Here are some rows, each followed by its group. Groups can overlap.
Array([ 0.75, -0.62,  0.46,  0.41, -0.15, -1.21, -0.35, -1.47, -0.60, -0.34,  1.32, -0.12, -1.18, -0.29,  0.28, -0.03,
       -0.75,  0.82,  0.69,  0.67, -1.18,  0.92,  0.37, -0.45,  0.15, -0.08,  0.91, -0.10]) A
Array([ 0.29,  1.61, -0.62, -0.88,  0.67,  0.12,  1.21,  0.07,  0.03,  0.89,  0.12,  0.38,  0.09,  1.16, -0.93,  0.47,
        0.74, -0.01, -0.50, -1.14, -0.07, -0.73, -1.00,  0.26,  0.36,  0.09,  1.35,  0.41]) B
Array([ 0.69, -0.87,  0.89,  0.22,  0.62, -0.89, -1.12, -0.25,  1.66,  1.49, -0.53, -1.26, -2.35, -1.26,  0.74,  0.77,
       -0.09,  1.06,  0.32,  1.93, -0.28,  0.15,  0.67, -0.57,  0.38,  0.27, -0.94, -1.56]) C
Array([ 0.53, -0.76,  0.65, -0.08,  0.45, -0.46,  0.86,  0.28,  0.45,  1.31,  0.60, -1.06, -1.19, -0.96,  1.16,  0.86,
        0.63,  0.96,  1.48, -1.10, -0.32,  0.18, -0.82, -0.05, -0.35,  0.33, -1.12, -0.67]) C
Array([-0.81,  2.15, -0.12, -0.72, -0.80,  1.43, -0.14,  0.31, -0.32,  0.21, -0.24,  0.46,  2.55,  1.36, -1.39, -0.34,
        0.79, -1.14, -0.83,  1.36,  0.85,  0.26,  1.20,  0.57,  0.83, -0.05,  0.21,  0.99]) B
Array([ 0.50,  0.19,  0.95,  1.01, -1.07,  0.13,  0.46,  1.03, -0.07, -1.16, -0.81, -0.81, -0.23,  0.24,  0.20, -0.26,
       -0.81, -0.10, -0.47, -0.57,  0.78,  1.21,  0.23, -0.18, -1.14, -0.86, -1.47, -0.53]) D
Array([-0.03, -0.25,  0.70,  0.31, -0.10,  0.62,  1.06,  0.39, -0.08, -0.41,  1.10, -1.28,  0.13, -0.68,  0.20,  0.31,
        0.01,  1.05, -1.17, -1.05, -0.18, -0.17, -0.52, -0.76, -1.04,  0.67, -0.40, -0.47]) A
Array([ 0.38, -0.59,  0.63, -0.28,  0.46, -1.32,  1.23,  0.62,  0.43,  0.73,  0.85, -0.17, -1.24, -1.06,  0.19,  0.21,
       -1.52,  0.80,  0.33, -1.05, -0.17, -0.13, -0.31, -0.80, -1.99,  0.10, -1.54, -0.07]) C
Array([ 0.17,  0.72, -1.43, -1.40,  0.06, -1.70, -1.36,  0.69,  1.22,  0.08,  1.97, -0.78,  1.01,  1.40, -0.29, -1.50,
       -0.10, -0.54,  0.34,  0.38, -1.43, -0.21,  1.93,  0.12, -0.44,  0.40,  0.55,  0.55]) E
Array([-0.02, -1.00, -1.16, -0.98, -0.30, -1.35,  0.79,  0.82, -0.40, -0.63, -0.45, -0.40, -0.32, -0.98, -0.66, -1.10,
       -0.41,  0.92,  0.46, -0.84, -0.98,  0.77, -1.19,  0.04, -0.05, -0.17,  1.06,  0.68]) F
Array([ 0.20, -0.63,  0.31,  0.93,  1.06,  0.74,  0.59, -0.26, -0.14, -0.91,  1.14, -0.09, -0.83, -0.80, -0.47, -0.06,
        1.09,  1.63,  0.02,  0.95, -0.45,  0.78,  0.07, -0.03, -0.17,  2.21,  0.25, -0.54]) A
Array([ 0.64, -0.95, -1.79, -1.82, -0.50, -0.86, -0.25, -1.44, -1.96,  0.20, -0.07, -0.34,  0.48,  0.02, -1.78, -1.27,
       -0.06,  0.15, -0.57,  0.54, -1.24, -0.11,  0.26,  0.59, -0.21, -0.94,  0.88,  1.46]) F
Array([-0.02, -0.34,  0.43, -0.94, -1.08,  0.65, -1.05,  1.11,  0.63, -0.44, -0.83,  0.65,  1.38,  1.09, -1.07,  0.57,
       -0.37,  0.12, -0.43,  0.29, -0.03,  0.17,  1.62, -0.20,  0.38, -1.30, -0.92,  0.48]) D
Array([-1.13,  0.11, -0.37, -2.45, -1.66, -0.20,  0.74,  1.03, -1.04, -0.71,  0.11,  2.21,  0.63,  1.33, -1.39, -0.89,
       -0.17, -0.47, -1.01, -1.51,  0.33, -0.75, -1.32,  0.20,  0.58, -1.14, -0.52,  1.31]) D
Array([ 0.00, -1.46, -1.70, -0.58,  1.65, -0.07,  0.85, -0.02,  0.66,  0.46, -0.52, -0.71, -0.48, -1.37,  0.29,  0.29,
        0.19,  1.72,  0.13, -1.41, -1.03, -0.16, -0.53, -1.28,  0.64,  0.51,  1.63, -0.37]) F
Array([-0.82,  0.36,  0.54,  1.22,  1.04,  0.78,  0.57, -2.49, -0.52, -1.03, -2.05,  0.65,  0.27, -1.33,  1.10,  0.62,
        0.75, -0.37,  0.99,  1.46,  1.70, -0.14, -0.95,  0.64,  1.52,  2.14,  0.11, -1.41]) G
Array([-0.59, -0.85, -2.11, -0.23,  1.84, -0.01,  1.96,  0.08, -0.49, -0.33,  0.08, -1.44,  0.09, -1.71,  0.06, -0.57,
       -0.52,  1.83,  0.02, -1.94, -0.67, -0.94, -0.26, -0.65, -1.58,  0.88,  1.12, -0.24]) F
Array([-0.78, -0.16, -0.42, -0.53, -0.41, -1.53, -0.29, -1.52, -0.95, -0.91, -0.70, -0.02, -0.41,  0.59,  0.15, -1.13,
       -0.77, -0.08,  0.54,  0.16,  0.39, -0.89, -0.16, -0.24, -1.18, -0.95,  0.01,  0.28]) D
Array([-0.42,  2.06, -0.47, -0.94, -0.86, -0.26, -1.46,  1.06,  0.11,  0.69,  0.99,  0.95,  1.31,  1.93, -0.47, -0.77,
       -0.61, -1.68, -0.73,  0.37,  0.46, -0.47,  1.41,  0.18, -1.19, -1.01,  0.60,  1.35]) B
Array([-0.53, -0.71, -0.15, -0.47,  0.01,  0.24, -0.57, -1.84, -0.91, -0.55, -1.35,  0.57,  0.20,  1.24,  0.39, -0.06,
        0.26, -0.24,  0.03,  0.46,  0.34, -1.31,  0.13, -0.45, -0.35, -0.35, -0.72,  0.15]) D
Array([ 0.56, -0.70, -0.90, -0.57, -1.51, -0.98, -0.52,  0.60, -0.14, -0.57, -0.37,  0.29, -1.50, -0.99, -0.72, -0.69,
       -0.48,  0.55, -0.52,  1.22, -1.02,  0.82,  0.57,  1.26, -0.82, -0.40,  0.80,  0.79]) F
Array([ 0.47, -0.85,  0.46, -0.05, -0.21, -0.75,  0.54,  0.70, -0.11,  0.01,  0.95,  0.53, -0.46,  0.09,  0.25, -0.49,
       -0.03,  0.59,  0.09, -1.21, -1.13, -0.02, -0.50, -0.61,  0.83, -0.30,  0.95,  0.33]) A
Array([-0.93,  1.13,  0.03, -2.52, -1.23, -1.02,  1.00,  0.91, -0.87, -0.58, -0.12,  1.78, -0.25,  0.63, -0.94,  0.12,
       -0.75, -2.41, -1.70, -0.85,  1.51, -0.48, -0.28,  1.45, -0.85, -0.08, -0.73,  0.18]) G
Array([ 1.58, -0.98,  1.16,  1.25,  0.31, -0.02, -2.12,  0.69,  2.36,  0.62,  0.42, -0.81, -0.19, -0.71,  1.36,  0.51,
       -1.08,  1.00,  0.78,  0.93, -1.17,  1.05,  2.79, -1.60,  0.04, -0.70,  0.89, -0.90]) A
Array([-0.33, -0.33,  0.52, -0.88, -0.74,  0.14, -1.76,  0.91,  1.44, -0.90, -1.13,  0.22,  0.51,  0.79, -0.52,  0.33,
       -1.09, -0.07, -0.23,  0.54,  0.15,  0.57,  2.19, -0.41,  0.13, -1.35, -0.62,  0.16]) D
Array([ 0.64, -0.57,  0.73,  1.12,  0.48,  1.33, -0.49, -0.15,  0.75, -0.76, -1.84, -0.46, -0.63,  0.04,  0.34,  1.61,
        0.17,  0.88,  0.84,  1.26,  0.46,  1.03,  0.25, -1.72,  0.58, -0.03, -1.14, -0.90]) D
Array([ 0.59, -0.86,  0.43,  0.24,  0.46, -0.43, -0.37, -0.10,  0.81,  1.58, -0.04, -1.37, -2.15, -1.35,  1.72,  0.74,
        0.05,  0.98,  1.78,  1.05, -0.25,  0.31,  0.38, -0.23, -0.27,  0.13, -1.07, -0.97]) C
Array([-0.39, -0.58, -0.19,  0.26,  0.55,  0.20, -0.16, -0.28,  0.36, -0.88, -1.49,  0.64, -0.76,  0.48,  0.30,  0.66,
        0.50,  1.03,  0.19,  1.10,  0.39, -0.57,  0.27,  0.78,  0.48,  1.20, -0.84, -0.37]) D
Array([ 0.54, -1.12,  0.86, -0.55,  0.77, -1.12, -1.53,  0.46,  1.96,  1.46,  0.12, -0.98,  0.17, -0.94,  0.04,  0.46,
       -0.83,  0.85, -0.12,  0.42, -0.53,  0.09,  1.84, -0.17, -0.49, -0.37, -1.12,  0.03]) C
Array([ 0.32, -0.47,  0.45,  1.45,  0.42, -0.42, -0.79,  0.03,  0.92, -0.35, -1.83, -0.86, -1.55, -0.26,  1.32,  0.46,
       -0.95,  0.59,  1.51,  1.34,  0.28,  0.03,  0.38, -0.56, -0.57, -0.33, -0.30, -1.03]) D
Array([-1.21, -0.45,  0.44, -2.72, -1.91, -0.01, -0.80, -1.16, -1.74,  0.59,  0.91,  1.29,  0.08,  0.43, -1.94,  0.04,
       -0.69, -0.52, -1.32,  1.06, -0.38,  0.00,  0.21,  0.53,  0.40, -1.84, -1.76,  2.00]) C
Array([ 0.67,  1.55,  0.22,  0.40, -0.06,  0.46,  1.02,  0.27,  0.50,  1.20, -0.52, -0.78, -0.15,  0.63, -0.10,  1.25,
       -0.17, -0.63, -0.09, -0.26,  0.38,  0.13, -0.79, -0.46, -0.06, -0.63,  0.94, -0.43]) B
Array([ 0.18, -0.93,  0.98,  0.17, -0.43,  0.19,  0.31,  0.67,  0.01,  1.76,  0.11, -0.58,  0.08, -0.45, -0.05, -0.80,
        0.68,  0.31, -0.44, -0.91, -0.34,  0.19, -0.54,  0.11, -0.05, -0.17, -1.43,  0.21]) C
Array([-0.57,  1.63,  1.17,  2.96,  1.72,  1.42,  2.45, -0.23, -0.32, -2.82, -1.22, -0.96, -0.16, -1.99,  1.17,  1.94,
       -0.13, -0.05,  0.21,  0.02,  2.78,  1.73, -1.09, -0.38,  0.05,  2.93, -1.53, -2.57]) G
Array([ 0.11,  0.41,  0.15,  0.42,  0.96, -0.90, -0.17, -0.05,  0.54, -0.02, -0.91, -0.44, -1.36, -1.24,  0.67, -0.31,
       -0.10, -0.35,  0.26,  0.20,  1.45, -0.63,  0.32,  0.37, -0.48,  1.42,  1.06, -1.66]) G
Array([-0.33,  1.42, -0.60, -1.14, -0.45, -0.96,  0.79,  0.48, -0.35,  1.75,  0.05, -0.40, -0.08,  1.19, -0.87, -0.26,
       -0.47, -0.88, -0.19, -1.29,  0.01, -0.77, -1.24,  0.22,  0.07, -0.88,  1.87,  0.39]) B
Array([ 0.71, -1.17,  0.21,  0.45,  0.58,  0.09, -0.25, -0.03,  0.22,  0.80,  0.29,  0.19, -0.37,  0.13,  0.46, -0.19,
        1.05,  1.09,  0.77,  0.63, -1.12, -0.17, -0.01, -0.54,  1.33,  0.53,  0.95,  0.16]) A
Array([ 0.66, -1.27,  0.39,  0.02,  1.33,  0.50,  1.12, -0.12,  0.89,  2.01,  0.34, -1.03,  0.40, -0.91,  1.15,  0.13,
        1.30,  1.17,  0.96, -1.54, -0.24, -0.48, -0.53, -0.53, -0.10,  0.62, -0.86, -0.55]) C
Array([-0.02,  0.34, -0.04, -0.62,  0.89, -1.16, -1.21,  0.42,  1.96, -0.30, -0.88,  0.00,  0.52, -0.95,  0.34, -0.04,
        0.08, -0.66, -0.24,  0.03,  1.33, -0.73,  2.13,  0.31, -0.62,  2.01,  0.94, -1.57]) G
Array([ 1.02,  0.23,  0.55,  0.37,  0.75, -1.18, -1.13,  1.63,  3.23,  0.27, -0.85,  0.09, -2.32, -1.01,  0.58,  0.31,
       -0.09, -0.76,  0.07, -1.02,  1.34,  0.38, -1.06,  1.40, -0.69,  1.34,  0.60, -1.62]) G
Array([ 0.76,  1.20, -1.14,  0.30, -0.11, -0.50,  1.06,  0.58, -0.01, -1.38,  1.99,  0.71, -0.51,  1.31, -0.40,  0.01,
       -0.33, -0.78,  0.21, -0.87, -1.41,  0.69, -0.93, -0.43,  0.82, -0.50,  0.19,  0.80]) E
Array([ 0.26, -0.98,  0.72, -0.19,  0.34, -0.56, -0.18, -1.86, -0.55,  2.03,  0.18, -1.22, -0.11, -1.08, -0.64,  0.15,
       -0.78,  0.94,  0.09,  0.37, -0.19, -0.24,  0.15, -0.09, -0.37, -0.66, -1.04, -0.15]) C
Array([-1.08,  1.10,  0.13, -0.21, -0.43, -0.23, -1.23,  1.10, -0.18, -1.69,  0.53,  1.39,  1.30, -0.01, -0.66, -0.53,
        0.30, -1.64, -1.28, -0.01,  1.64, -0.56,  1.40,  1.20, -0.63,  0.59, -0.08,  0.32]) G
Array([-0.83,  1.25, -1.57, -1.26, -1.07,  0.16, -1.65,  1.10, -0.23, -1.18,  2.29,  1.12,  2.87,  2.47, -0.90, -1.54,
        0.15, -1.51, -0.72, -0.09, -1.39, -1.51,  1.13,  0.56, -0.60, -1.59,  0.25,  2.40]) E
Array([ 0.02,  0.38,  0.52, -0.12, -0.06,  0.62,  0.79,  0.55, -0.62, -0.59, -0.78,  0.98,  0.51,  0.12, -0.47, -0.38,
        0.26, -1.52,  0.29, -0.95,  1.21, -0.58, -1.46, -0.23, -0.49, -0.50,  0.04, -0.04]) G
Array([-0.51,  0.79,  0.85,  1.41,  1.21,  0.62,  1.06,  0.14, -0.13, -1.33, -1.17,  0.10,  0.11, -0.87,  0.17,  0.85,
       -0.09, -0.75, -0.19, -0.49,  1.90,  0.45, -0.93,  0.51,  0.24,  0.73,  0.12, -1.13]) G
Array([-0.02, -0.76,  0.80, -0.73, -0.59, -0.70,  0.20,  0.76, -0.35,  0.98,  0.80, -0.15, -0.13,  0.02, -0.69, -1.09,
       -0.54, -0.14, -0.04, -0.87, -0.21,  0.58, -0.67, -0.21, -0.47, -1.39, -1.51,  1.03]) C
Array([ 0.76, -1.36, -1.20, -0.37, -0.09, -0.93, -0.89, -1.44, -0.69,  0.50, -0.10,  0.43, -0.05, -0.61, -0.07, -0.40,
       -0.25,  0.75, -0.06,  0.27, -1.37, -0.06,  0.36, -0.46,  0.60, -0.73,  1.57,  0.69]) F
Array([ 0.11, -0.36,  0.11, -0.50,  0.02,  1.55,  0.08, -1.65, -1.20, -1.58, -1.76,  0.52,  0.34,  0.86, -0.46,  1.80,
        0.58,  0.22, -0.21,  1.48,  0.33,  0.97, -0.21, -0.67,  1.20,  0.34, -1.64, -0.01]) D
Array([ 0.68,  0.54,  0.83,  0.84,  0.12, -1.14, -1.28,  0.62,  1.42, -0.25, -1.15, -0.50,  0.02, -1.18,  1.08, -0.20,
       -0.88, -0.97,  1.09,  0.63,  1.66,  0.50,  1.60, -0.95,  0.85,  0.06,  0.52, -1.65]) G
Array([ 0.12, -1.21, -1.58, -0.01,  0.95, -0.42, -1.41,  0.39,  1.81,  0.47, -0.47, -1.38,  0.85, -1.53, -0.19, -0.26,
       -0.18,  2.05,  0.17,  0.33, -0.96, -0.77,  1.52, -0.61, -0.48, -0.25,  1.89, -0.23]) F
Array([-0.34,  0.46,  0.70,  1.14,  1.08,  1.79,  1.43, -0.07, -0.02, -1.14, -1.81,  1.16,  0.98, -0.43, -0.33,  1.47,
        1.40, -0.88, -0.20, -0.02,  1.54,  0.11, -1.34,  0.84,  1.64,  1.51, -0.68, -0.68]) G
Array([ 0.26, -0.54,  0.09, -0.27,  0.01,  0.48,  0.74,  0.34, -0.28, -0.38, -1.44,  0.47,  0.74,  1.26, -0.16, -0.37,
        0.16, -0.31, -0.20, -0.39, -0.17, -0.86, -0.86, -0.36, -0.23, -1.04, -0.73,  0.53]) D
Array([ 0.18,  0.52,  0.45, -0.30, -0.71,  0.86,  0.87,  0.55, -0.22, -0.83, -1.03, -0.17, -0.09, -0.12,  0.60,  0.45,
        0.53, -1.50,  0.99, -0.74,  1.29,  0.42, -1.09,  0.46,  0.29, -1.45,  0.22, -0.43]) G
Array([ 1.41, -0.84,  0.26, -0.02, -0.11, -0.23,  0.47,  0.57,  0.05,  0.48,  0.77,  0.21, -0.20,  0.24,  0.40, -0.52,
        0.77,  0.47,  0.01, -1.23, -1.14, -0.31, -0.78, -0.46,  1.13, -0.04,  0.62,  0.18]) A
Array([ 0.02, -0.36,  0.42, -0.26,  0.47, -1.04,  0.39, -1.73, -1.07,  0.51,  1.16, -1.40,  0.38, -1.30, -0.32, -0.75,
       -0.35,  0.80,  0.65,  0.54,  0.36,  1.07,  0.31, -0.35, -0.61,  0.67, -1.72,  0.38]) C
Array([-0.37,  0.60,  0.59,  0.40,  0.23,  0.13,  0.79,  0.66, -0.04, -0.54, -0.30,  1.23, -0.21, -0.69,  0.29, -0.09,
       -0.26, -1.16, -0.09, -0.96,  1.37, -0.38, -0.99,  0.66, -0.29,  0.55,  0.46, -0.77]) G
Array([ 0.56,  0.94, -0.88,  0.63,  1.11, -0.04,  1.32,  0.12,  0.27, -0.91,  1.34, -1.05, -0.49,  0.56, -0.41,  0.86,
        0.12,  0.11,  0.05, -0.77, -1.09,  0.30, -0.95, -0.42, -0.17,  0.75, -0.33, -0.49]) E
Which 3 groups are nearest to each row below, nearest first, going by the distance to the centre of the group?
Array([-0.15, -0.50,  1.07,  0.55,  0.26, -0.97,  0.62,  0.65,  0.07,  1.76,  0.56,  0.28, -0.63, -0.95,  0.71,  0.05,
       -0.79,  0.62,  0.15, -0.76, -0.36, -0.07, -0.61,  0.71,  0.00,  0.88, -1.16, -0.31]) C A G
Array([-0.78, -0.45,  0.88, -1.38, -1.24, -0.23,  0.32,  0.94, -0.47,  0.73,  0.74,  0.05, -0.01, -0.40, -0.71,  0.55,
       -1.50,  0.00, -0.65, -0.81,  0.26,  0.62, -0.68, -0.53, -0.06, -1.36, -1.67,  0.52]) C D B
Array([-0.48, -0.21,  0.94, -0.43, -2.44,  0.39, -1.82,  1.53,  0.36,  0.08,  1.16,  0.95,  1.56,  0.31, -0.86, -1.19,
        0.34, -0.43, -1.53,  0.89,  0.28,  0.33,  1.40,  0.87, -0.31, -1.47, -2.43,  1.79]) D E B
Array([ 0.26,  0.56,  0.50, -0.13, -0.09, -0.97, -0.53, -1.59, -0.58,  0.93, -0.92, -1.30, -0.58, -0.94,  0.38, -0.94,
       -0.09, -1.16, -0.26,  0.15,  1.32,  0.07,  0.71,  0.39, -0.78, -0.06,  1.14, -1.44]) G C D
Array([ 0.15, -1.00,  0.12, -1.04,  0.81, -1.46, -0.61,  0.18,  0.68,  2.17,  0.67, -0.70, -0.99, -0.75, -0.06, -1.47,
        0.28,  0.64, -0.54,  0.17, -0.52, -0.63,  1.34,  0.14, -0.66,  0.41, -0.73, -0.30]) C A F
Array([-0.11, -0.46, -0.28, -0.08,  0.39, -0.03,  0.11, -2.23, -0.66, -0.61, -0.78, -1.03,  0.25,  0.07, -0.07,  0.55,
       -0.11,  0.76,  0.42,  0.73,  0.72, -0.59, -0.47,  0.27,  0.43,  0.18, -0.44, -0.74]) D C G
Array([-0.43,  0.96,  0.78,  0.83,  0.86,  0.74,  0.99,  0.48, -0.45, -0.38, -1.15, -0.26,  0.42, -0.70, -0.38,  1.03,
       -0.39, -0.99, -0.63, -0.79,  1.43,  0.44, -0.05,  0.51, -0.29,  0.37,  0.66, -0.84]) G D B
Array([-0.67,  1.22, -1.64, -0.79, -0.90, -0.52,  0.78,  0.94, -0.93, -0.71,  2.26,  0.69,  0.20,  1.80,  0.09, -1.67,
       -0.46, -1.26,  0.08, -1.24, -1.22, -1.27, -1.52,  0.31, -0.93, -0.57,  0.28,  1.38]) E B F
Array([-0.13, -0.11,  1.20,  0.40, -1.54,  0.22, -1.58,  1.26,  0.59,  0.40,  1.18,  0.58,  1.03, -0.48, -0.30, -0.77,
       -0.34,  0.49, -0.73,  0.77,  0.36,  0.78,  1.58,  0.32, -0.68, -0.59, -2.11,  0.70]) C D A
Array([ 0.00, -0.34,  0.15, -0.99, -1.35, -0.15,  0.64,  0.80, -0.50, -1.65, -0.67,  1.52,  0.20,  1.52, -1.40, -0.97,
        1.06, -0.52, -1.06, -0.78, -0.08,  0.23, -0.96,  0.85,  0.18, -0.79, -0.94,  1.22]) D B E
Which 3 groups are nearest to each row below, nearest first, going by the distance to the group's nearest row?
Array([ 0.28,  1.19, -0.42, -1.33,  0.41, -0.87,  1.05,  0.16,  0.25,  2.18, -0.49, -0.76, -0.09,  1.03, -0.40,  0.07,
       -0.49, -0.82, -0.30, -0.94, -0.25, -0.93, -0.60,  0.18,  0.02, -0.80,  1.85,  0.11]) B A D
Array([-0.65,  1.76, -0.33,  1.50,  0.35, -0.31,  1.21,  0.33,  0.49,  1.04,  0.09, -0.73, -0.55, -0.32,  1.65,  0.34,
       -0.79,  0.14,  0.82, -0.60,  1.00,  0.19, -0.99,  0.36, -0.29,  1.44,  1.39, -1.09]) G B E
Which 3 groups are nearest to each row below, nearest first, going by the average distance to the group's rows?
Array([-0.52,  0.89,  0.53,  0.66,  0.53,  0.70,  1.33,  0.11, -0.29, -1.17, -1.14, -0.45,  0.64, -1.06,  0.71,  0.13,
       -0.67, -0.94,  0.29, -0.21,  1.84, -0.29, -0.81, -0.74, -0.69,  0.21, -0.35, -0.97]) G D B
Array([-0.29,  1.01,  0.14,  0.85,  1.25, -0.40,  1.69,  0.09,  0.49, -0.37, -1.14, -0.45, -0.74, -1.80,  0.77,  0.35,
       -0.25, -0.28,  0.90, -1.14,  1.53, -0.07, -1.21,  0.88,  0.07,  2.07,  0.68, -1.77]) G A C
Array([-1.16,  1.00,  0.50, -0.74, -0.88,  0.16, -0.70, -1.32, -1.95, -0.84, -0.38,  1.77,  0.67,  0.23, -0.73, -0.01,
       -0.05, -2.10, -1.35,  0.67,  1.47, -0.42,  0.49,  1.42, -0.35, -0.64, -0.31,  0.28]) B D G
Array([ 0.30, -1.04,  0.53,  0.08,  0.39, -0.10, -1.42,  1.74,  2.33,  1.78,  0.59, -0.59, -1.14, -0.39, -0.19, -0.92,
        1.14,  0.79, -0.16, -1.28, -0.48, -0.09, -1.42,  0.34,  0.18,  0.42, -1.03,  0.25]) C A F
Array([ 0.50, -1.16,  0.17,  0.36,  1.35, -0.11,  1.74, -0.12, -0.02,  1.24,  0.15, -0.81, -0.11, -1.13, -0.18, -0.44,
        1.02,  1.65,  0.34, -1.32, -0.20,  0.35, -1.08, -0.27,  0.28,  1.53, -1.24, -0.38]) C A F
Array([-0.79,  2.03,  0.20,  0.82, -0.91, -0.11, -1.51,  0.96,  0.78,  0.28,  0.28,  0.69,  0.74,  0.96, -0.09,  0.52,
       -1.11, -1.03,  0.06,  1.14,  0.41,  0.67,  1.41,  0.90, -0.08, -0.41,  0.99,  0.59]) B D E
Array([ 0.06, -0.55,  0.78, -0.03, -1.79, -0.19, -0.97, -1.09, -0.69,  0.25,  0.64, -0.74, -0.79, -0.46,  1.09,  0.12,
       -0.82,  0.17,  1.17,  1.48, -0.97,  1.20,  0.26,  0.47, -0.51, -1.89,  0.67,  0.41]) A C D
Array([ 0.43, -1.10,  0.66, -0.37,  0.25, -0.41, -0.86,  0.33,  0.84,  0.84,  0.71, -0.83, -1.61, -0.05, -0.29, -0.03,
       -0.67,  0.88, -0.47,  0.40, -1.50, -0.49,  0.58, -0.31, -0.28, -0.66,  1.48, -0.34]) A F C
Array([-1.00, -0.13, -0.35, -2.30, -1.18, -0.17,  0.29,  0.85, -0.47, -1.12,  0.11,  0.73,  0.08,  1.21, -1.04, -0.71,
       -0.43, -0.55, -1.12, -1.47,  0.09, -0.57, -0.76, -0.14,  0.35, -1.35, -0.40,  1.30]) B D E
Array([-0.04, -0.73, -0.32, -0.37,  0.04, -0.44, -1.39,  2.10,  2.25, -0.35, -0.71,  0.27, -0.97,  1.21, -0.03, -0.75,
        0.42, -0.13,  0.04, -1.30, -0.17, -1.35, -1.74, -0.14, -0.78, -0.38, -0.21,  0.36]) D A B
Array([-2.65,  0.60, -0.13, -2.80, -3.69,  2.63, -0.37,  0.95, -3.39, -2.95, -0.44,  3.37,  2.00,  3.28, -3.58, -0.42,
        0.93, -1.98, -2.33,  1.81,  0.53, -0.43, -1.01,  1.36,  2.05, -3.28, -2.25,  4.26]) B D E
Which 2 groups are nearest to each row below, nearest first, going by the distance to the centre of the group?
Array([ 1.58,  1.21, -0.57,  0.65,  1.06, -0.51,  0.81,  0.18,  0.97,  1.86,  0.02, -0.44, -0.95,  0.57,  1.07,  0.19,
        0.50, -0.47,  0.79, -1.04,  0.12,  0.17, -0.46, -0.94,  0.76,  0.77,  1.58, -0.74]) A B
Array([ 0.01, -1.09,  0.29, -1.82, -0.77, -0.38, -0.42, -1.86, -0.94,  1.13, -0.08,  0.75, -0.18,  0.66, -1.04, -0.61,
        0.80,  0.02, -1.12,  1.32, -0.06, -0.27,  0.29,  0.12,  0.47, -0.14, -2.13,  0.70]) D C
Array([ 1.02, -1.12,  0.31,  1.72,  1.01, -0.51,  1.05, -0.11,  0.98, -0.24, -2.29, -0.47, -0.71, -0.01,  1.36,  0.14,
        0.33,  0.87,  2.16, -0.70, -0.13,  1.00, -1.45, -0.94,  1.95,  0.37,  0.32, -1.23]) A G
Which 2 groups are nearest to each row below, nearest first, going by the distance to the group's nearest row?
Array([ 0.27, -0.93,  0.65,  0.78,  1.96,  0.03,  1.77, -0.42,  0.53, -0.06, -0.02, -1.98, -0.55, -1.35,  0.29,  0.93,
       -0.38,  2.22,  0.47, -0.82, -0.59,  0.12, -0.93, -1.21, -0.20,  1.37,  0.99, -1.35]) F A
